In the rows, 128 means zero.
The rows of Z fall into several groups, and each row is roughly a mix of its group's hidden directions; one row fits no group.
Z (102 x 10):
[[ 66 128 131 131 165 155 149 103 115 168]
 [142 125 155  91 120 100  93  94  84 163]
 [122 105  99 172 172 142 144 175 125  99]
 [142 155 105 176 107 178 143 162 131 102]
 [185 146 117 125  92  96 127 125 174 104]
 [111 169 135 121  97 114 168 111 189 120]
 [163 134 157 136 107 137 135 172  82  83]
 [140  98 143 105 119  69  98 122  80 112]
 [213 129 109 127 110 113 112 141 121 115]
 [119 151 136 157  86 166 156 146 179 110]
 [181 143 100 136 162 149 179 123 115 150]
 [131 113 131  96  88 104  85 110  90 170]
 [125 131  91 163 164 150 164 162 134  85]
 [188 168 142 101  87 102 127 129 118 116]
 [119  77 151  89 134  72 123 133 122  99]
 [141  88  98 161 170 125 146  88 163 140]
 [113  81 115 108 174  74 128 131 109 108]
 [132 153 152  92  75  83 103 105 113 141]
 [ 75 131 115 119 125 106 112 101  62 131]
 [107 142 107 178 142 174 165 146 155 105]
 [171 114 168  90 107  94  89 127 114 147]
 [118 185 163  93  92 108 124 153 104 119]
 [187 124 103 135  89 135 124 142 171  96]
 [127 110 105 161 119 173 116  72 150 159]
 [ 71 164 128  86 112 107 131 139 104 161]
 [168 185 141 105  84 118 141 154 121 110]
 [133 128 123  78 152  77 132  87 156 104]
 [125 141 148 161 154 161 103 117 157 190]
 [165  71 123 159 143 106 103 118 168 113]
 [ 99  92  97 148 142 158 114  86 164 158]
 [118 112  88 131 141 142 157 118 203 131]
 [123 126 119 173 154 166 169 132 174 100]
 [106 146 167  86  82 112 117 110 154 163]
 [ 69 120 149 113  95 103 100  97 141 159]
 [ 98 103  83 169 163 175 127 138 117 129]
 [118  88  97  93 173 115 147 147  89 107]
 [120  89 106 137 190 150 134 126  91 159]
 [123 121 126 115 158  85  89  90 100 173]
 [150 142 105 154 111 128 131 146 172  62]
 [ 66 123 135 157 169 159 160 135 115 116]
 [114  96 135  98 120 114  88 115 108 193]
 [ 89 115 133 167 157 174 139 173 148 135]
 [132 155 126 127  86 190 163 155 132 108]
 [163 153 142  89  94  74 109 131 100 131]
 [138 123 186  65 113 123 126 108 104 137]
 [141 100 123  93 153  88  98 125  70 140]
 [108 145 121 125 110 149  88  77 118 183]
 [ 76 166 162 122 123 162 154 136  91 138]
 [132 156 138 130  59 121 131 112 175 104]
 [125 119 148 101  82 107  84 101 148 173]
 [183 127 148  78 128  91 112 127  92 131]
 [ 99 110 165  85 129  94 100 150 124 173]
 [100 110  82 172 177 133 146 152 144 129]
 [125 106 101 172 171 158 127 158  88 109]
 [122  98 114  69 181 103 141 121 107 117]
 [116 174 138 160  99 150 157 113 183 127]
 [135 144 138 145 116 183 159 161 169  92]
 [145 122 157 101  89  76  86 104 113 140]
 [201 137 113 146 106 112 142 110 164 109]
 [124 139 109 102  62  97 128 107  86 126]
 [126 125  86 130 135 138 123  80 178 174]
 [101 135 146 101 101  98 168 105 177  99]
 [142 122 141  91 125  53 105 148 112 140]
 [162 169 164 125  91 111 143 154 106  88]
 [ 82 150 121 152 139 190 167 123 135 122]
 [118 103 115  83 198 127 139 121 107 147]
 [142 129 166  62 126  94 131  96 129 104]
 [126 136 125 121  90 105 110 103 204 126]
 [102  89  79 145 186 123 131 146 113 126]
 [154 109  66 170 170 144 123 121 120 132]
 [143 100 182 118  82 119 115 157 105  95]
 [137 122 105 204 139 136  93 157 128 137]
 [126 151 162 123  95 152 139 178  92  90]
 [107 165 169 100 111 117 115 158  72 125]
 [152 130 178  94  83 122  98 116  93 141]
 [143 157 135 176 114 184 151 153 147 104]
 [109 127 124 175 133 186 146 146 175 125]
 [149  79 133 158 151 133  93 117  73 131]
 [168 134 149 121  99  94 121 171 119  76]
 [173 142 150 127 135  79 135 149  88  88]
 [150 101  91 178 168 129 136 131 115  85]
 [140 108 133 162 107 159 160 147 161  72]
 [148 134 158  91 100 101  89 128  77 148]
 [119 156  99 144  68 175 140 141 152 141]
 [164 125  93 180 139 140 148 118 144  78]
 [ 59 125 143 136 160 159 146 114 103 154]
 [114 134 161 100 128 184 154  88 159 147]
 [ 69 142 136 118 100 151 133 111 174 163]
 [205 116 122 148 117 108 134 140 134  89]
 [178 139 141 120  90 112 118 172 118  82]
 [143 158 170  82  87  85 124 113 128 137]
 [130  91 115 114 116  76  69 114 126 151]
 [125 136 129 115 123  78  98 181  82 142]
 [113  92 110 164 150 123  91 146  99 179]
 [181 113 106 148 141  92 146 102 175 114]
 [ 50 124 149 121 113 151 133 151 150 107]
 [171 145 155 128  89 108 139  95 174 102]
 [ 81 100 112 141 173 152 132  96 128 169]
 [112  91  91 129 153  98  86 121 114 176]
 [137 141 105 180 139 180 158 124 133  89]
 [117 125 113 189 115 131 158 168 108  87]
 [159 136 142 110 143  48 131 141 130 106]]

One row of each group comes first, with its name. Which group is each row after those in?
[136 158 105 145 132 114  99  89  86 180] | S
[120  80 115 119 181 106 137 175 126 104] | Q
[149 163  71 149 122  94 146 159 121  98] | L

[103 134  92 170 145 184 159 125 151 113] | L
[102 153 151 126 143 168 161 147  68 139] | Q
[170 124  97 172 143 155 145 154 166 101] | L
[149 167 157 144  91 141  98 101 101 171] | S
[ 92 106 100 169 171 171 135 144 108 121] | L
[173 120 100 143 140 100 155 102 186 122] | Q
[162 122 149 122  67 104  84 132 110 103] | S
[158  99 121 165 163 125 182 129 151  97] | Q
[162 143 184 115 135  99 136 147  84 100] | L
